128 stands for zero in the data rows.
Here is the table:
[ 91 114 133 132 129 148 191 153]
[212 102 121 138 136 120  71 134]
[ 70 159 126 102 146 111 165 149]
[ 88  98 175 130 134 124 128 164]
[166 134 137 150 116  61  86 157]
[111 106 144 170 135 148 182 166]
[100 102 190 126 134 140 108 154]
[100 115 115 122 122 208 140  79]
[120 111 120 120 129 181 143  88]
[102 135 112 129 122 220 143  76]
[210 107 137 158 144 109  80 140]
[191 121  97 147 110  94  71 116]
[ 88 160  80 106 117 105 127  90]
[163 141  97 152 110  84  71 129]
[ 90 158 132  88 140 111 171 147]
[100 148  97 109 113 124 125  97]
[ 89 180  74 104 115 116 114  63]
[ 85 152  77  73 105 132 108  69]
[202 120 134 158 116 105  69 118]
[127  94 134 154 137 128 184 159]
[ 87 169 131  90 156 107 173 146]
[132 117 138 158 131 143 180 149]
[ 87 171  92  99 110 109 127  93]
[169 134 134 157 117  76  89 152]
[197 141 110 144 128  96  80 125]
[ 76 117 109 120 121 217 140  72]
[126 133  96 117 101 216 128  54]
[181 126 135 167 121  90  86 136]
[160 129  90 144 108  86 103 133]
[ 79 175 126  95 141  97 165 156]
[ 83 157 125  85 149 102 182 141]
[113 113 185 126 124 133 116 155]
[206 138 108 131 116  77  96 142]
[107 123 119 107 115 214 182  73]
[ 70 171 125  94 151 105 157 129]
[113  98 199 128 140 136 123 157]
[105 129 109 103 126 197 142  65]
[ 86 171 132  88 155  99 192 147]
[196 127 130 134 131  95  64 137]
[ 82 164 127 100 210  99 167 159]
[131 110 143 144 145 142 183 156]
[120 115 156 143 117 145 199 165]
[205 121 119 160 121 104  56 124]
[219 107 138 163 139  99  74 152]
[101 104 115 114 123 204 154  69]
[109 100 190 137 119 142 145 166]
[137  64 143 149 135 141 182 158]
[ 85 124 111 126 117 201 135  92]
[ 88 113 185 134 130 132 120 160]
[ 92  96 195 132 141 111 131 157]
[119 118 131 139 141 134 194 149]
[188 138  99 141 102  96  69 132]
[199 126  90 147 125  95  69 151]
[104  98 193 125 127 130 123 166]
[100 110 106 113 119 193 146  77]
[207 123 109 153 129  97  64 129]
[168 122 156 152 110  71  86 153]
[ 95 176  91 100 123 124 127  99]
The rows hang on a hidden tree of 4 levels; each level is a grouping, from coarse to fine, and each group lies inside one group of the level before. In each grouping, groups are numbered from 0 in the order they first appear among the rows asked about.
Some rows of the table again, each followed by its group in each grouping:
[ 89 180  74 104 115 116 114  63] 0 0 0 0
[181 126 135 167 121  90  86 136] 1 1 1 1
[ 82 164 127 100 210  99 167 159] 2 2 2 2
[102 135 112 129 122 220 143  76] 0 3 3 3
[219 107 138 163 139  99  74 152] 1 1 4 4
[ 90 158 132  88 140 111 171 147] 2 2 2 2
[ 87 171  92  99 110 109 127  93] 0 0 0 0
[160 129  90 144 108  86 103 133] 1 1 4 5
[206 138 108 131 116  77  96 142] 1 1 4 5
[197 141 110 144 128  96  80 125] 1 1 4 5
[100 110 106 113 119 193 146  77] 0 3 3 3
[ 70 159 126 102 146 111 165 149] 2 2 2 2
[163 141  97 152 110  84  71 129] 1 1 4 5
[212 102 121 138 136 120  71 134] 1 1 4 4
[119 118 131 139 141 134 194 149] 2 4 5 6
[191 121  97 147 110  94  71 116] 1 1 4 5
[207 123 109 153 129  97  64 129] 1 1 4 4
[132 117 138 158 131 143 180 149] 2 4 5 6
[205 121 119 160 121 104  56 124] 1 1 4 4
[131 110 143 144 145 142 183 156] 2 4 5 6
[113  98 199 128 140 136 123 157] 2 5 6 7
[100 148  97 109 113 124 125  97] 0 0 0 0
[ 95 176  91 100 123 124 127  99] 0 0 0 0
[ 85 124 111 126 117 201 135  92] 0 3 3 3
[199 126  90 147 125  95  69 151] 1 1 4 5
